In the rows, 128 means zero.
Where one turn sends some rows of the set: a few examples, then the rows asked
k108: [117 128 116 131 123 130 113 154 156 138 138 126 128 107 118 130 136 115
 131 126 144 111 165 144 148 150 110 111 132 116 165 131 133  89 110 111]
k705: [122  86 108 124 133 143 161 123 120  94 128 145 138 117 151 147 134 115
 132 131 128 175 128 129 150  89 109 132 129 129 122 136 142 136 128 145]
k629: [138 112 136 102 135 163 131 124 143 117 130 136 135 167 141 136 150 139
 170 122 101  99 116 135 127 111 117 131 115 159 119 146 113 133 118 130]
k743: [123 106 125 117 149 158 143 131 150 108 106 137 147 129 158 157 141 121
 150 106 113 144 115 139 145  92 111 128 136 148 125 147 127 156 100 129]
k77: [125 129 133 120 100 124 118 136 166 128 138 132 132 115 123 137 151 115
 150 135 141 109 168 150 142 176 112 118 122 116 151 108 132 113 122 108]
k813: [113 130 125 135 124 118 111 109 139 128  87 134 111 123 123 114 109 126
 132 127 121 143 120 101 111 136 128 136 138 102 125 123 117 157  80 156]
k689: [136 142 127 118 117  94 111 134 145 140 149 120 107 127 100 128 124 112
 140 149  94 155 146 134 127 156 151 132 144 100 138 101 125 132 123 142]
k278: [132 142 143 127 138 114 107 149 156 135 142 120 116 119  88 130 110 121
 149 182 119 156 141 148 142 129 151 114 142 104 135 140 113 109 114 125]
k436: [109 101 144 128 104 134 127  99 158  98  95 141 109  99 103 115 130 105
 129 152 123 154 123 110 132 128 128 130 140  88 128 112 119 146 112 153]
k364: [141 150 136 129 128  89 114 142 137 143 140 114 114 133 108 126 110 126
 147 170 116 166 141 141 128 151 155 112 131 114 133 126 123 126 114 132]
k780: [138  76 128 108 117 147 161 111 123  90 142 148 135 150 132 141 143 134
 161 147 113 131 124 125 138 102 126 126  96 132 121 134 123 117 151 137]
k809: [130 135 133 116 128 118 103 140 165 131 150 125 110 113  80 133 126 109
 143 162  97 144 144 142 142 133 146 133 155  90 141 114 115 114 122 135]
k309: [126  83 120 121 133 138 168 127 130  96 124 133 145 128 155 146 144 112
 140 121 128 167 116 119 148  87 111 118 116 131 129 145 135 141 128 135]
k821: [121 121 115 117 152 158 132 137 139 121 118 133 137 134 158 143 140 118
 142 108 117 144 120 139 139  98 100 137 148 156 119 147 132 153  95 139]
k771: [120 105 169 125 103 146 135 112 162 106 106 126 115 111 103  96 126 124
 144 170 122 130 120 104 124 120 140 104 128 108 135 140 104 103 126 139]
k622: [137 103 123 100 146 166 142 124 140 107 114 135 141 152 144 148 143 138
 168 111  93 102 113 130 133 111 118 133 115 141 114 142 115 141 119 125]
k88: [124 134 150 131 123 131 118 122 142 137  99 119 116 134 123  95 106 145
 147 143 120 118 116  93 103 128 139 110 125 123 133 150 103 115  93 141]
k247: [119 118 102 131 130 106 113 149 129 124 134 138 131 113 117 142 114 131
 132 143 153 123 158 144 152 156 111 111 113 102 149 132 136  91  95 118]
k269: [127 118 120 120 108 101 118 130 139 114 133 143 135 122 121 149 129 131
 151 151 150 123 161 151 146 182 112 119 104 102 135 109 135 114 106 115]
k297: [140  80 118 104 130 147 167 119 120  95 133 132 139 151 140 137 146 128
 159 128 108 125 114 111 137 105 119 122  97 126 118 140 123 126 146 131]

k269 -> k247
k809 -> k689
Where do these go?
k771 -> k436
k629 -> k780
k297 -> k309

Where one turn sends some rows of the set: a few examples, then the rows asked
k27: [112 139 125 161 121 123 121 126 159 158 132 103 133 115 138]
k808: [101 100 107 116 122 111 120 122 162 146 103 116 111 107 130]
k124: [114  89 124 127 156 147 127 116 121 109 131 122  83 103 133]
k787: [135 162 139 157 151 142 115 140 149 140 117 142  95 104 113]
k713: [115 160 135 159 153 144 129 123 142 138 131 138 118 100  84]
k519: [102 109 106 125 118 112 116 138 166 141 112 126 109 101 138]
k393: [ 99 105 106 134 123 131 134 120 166 149 115 119 117 100 146]
k137: [149 102 153 132 148 117 112 115 105 145 144 129  89 126 111]
k378: [126 159 160 148 141 154 120 133 144 138 110 140  93 102 111]
k610: [123 159 133 154 152 146 132 134 153 140 128 130 120 104  82]
k127: [113  90 152 151 147 140 124 119 115 131 153 127 116 111  79]
k303: [128 113 124 118 166 131 107 110 119 124 154 132 101  86  99]
k292: [116 101 131 134  99 137 124 123 150 159  98 111 105 111 144]
k755: [105 104 115 126  99 118 130 132 167 136 119 108 125 107 103]
k420: [135 102 138 120 176 132 113 108 133 133 153 129  89 108 110]
k729: [120  98 136 126 156 137 137 109 106 132 143 129 120 120  76]
k591: [133 111 136 126 138 121 118 111  96 136 151 122 117 102  78]
k875: [116  96 123 119 102 114 117 123 155 146  96 108 104 116 125]
k423: [128 102 140 127 160 121 131 107 113 145 156 121 115 121  84]
k650: [103 112 117 119 121 113 131 127 162 137 103 114 124  95 142]
k534: [124 134 139 155 112 138 114 124 167 152 126  92 121 115 131]
k213: [130 101 131 123 172 144 116 113 130 112 143 141  89 107 112]
k168: [109  97 110 126 104 103 131 121 158 140 111 109 122 115 115]
k425: [111 101 112 122 117 124 130 125 163 141 103 115 111 104 148]
k439: [110 144 145 163 155 143 130 124 141 127 124 132 123  94  75]
k362: [108 105 129 121  96 119 114 138 146 161  95 114 110 112 122]
k33: [123  92 162 150 146 138 104 126 100 144 134 139  92 115 110]
k505: [124 145 149 166 159 140 109 131 140 124 115 146  94  94 113]
k801: [134 159 150 161 132 136 126 139 127 155 114 133 113 118  91]
k693: [128 159 156 164 123 135 138 134 132 133 124 138 114 115  94]
k387: [105 162 139 151 156 141 138 130 143 139 124 145 119 101 100]
k218: [115 109 136 119 104 119 125 128 151 146  90 107 116 103 138]
k126: [142 110 114 125 157 138 113 121 124 117 157 144  93 115 117]
k397: [117  99 124 126  97 121 132 126 147 151  96 108 117 115 135]
k576: [137 110 132 121 144 135 112 123  89 155 134 142 100 129 111]
k753: [129 160 145 158 150 149 110 127 142 139 118 143  93 100 108]
k374: [125 144 163 170 135 133 119 131 113 143 108 138 111 109  91]
k533: [145 112 144 124 141 125  95 117  97 136 138 133  88 100 111]
k417: [109 100 119 144  94 127 145 120 156 146 120 105 129 114 120]
k647: [106  99 111 125 108 122 143 121 160 140 110 104 129 109 123]
k416: [101  88 126 129 146 141 149 112 106 123 136 109 115 112  97]
k584: [134 104 128 114 145 152 126 113 116 134 150 122 113 120  75]
k597: [112  94 140 149 170 140 110 122 127 122 152 144  96 100 112]
k606: [142 100 149 135 142 126 116 120  92 135 128 142  92 129 113]
k230: [111 109 126 126 101 111 140 125 156 133 107 103 133 104 122]
k422: [122  89 141 137 127 131 131 121  87 130 121 119  92 123 126]
k632: [132 159 152 167 129 138 122 128 123 145 120 136 109 114  89]
k180: [106 138 133 145 130 141 113 122 162 170 118  98 126 109 134]

k505 -> k439
k303 -> k591
Where do these go?
k180 -> k27
k755 -> k362
k126 -> k584
k597 -> k127
k647 -> k397
k753 -> k713
k808 -> k168
k137 -> k420
k422 -> k124
k230 -> k218
k693 -> k378
k213 -> k729
k292 -> k393
k801 -> k787

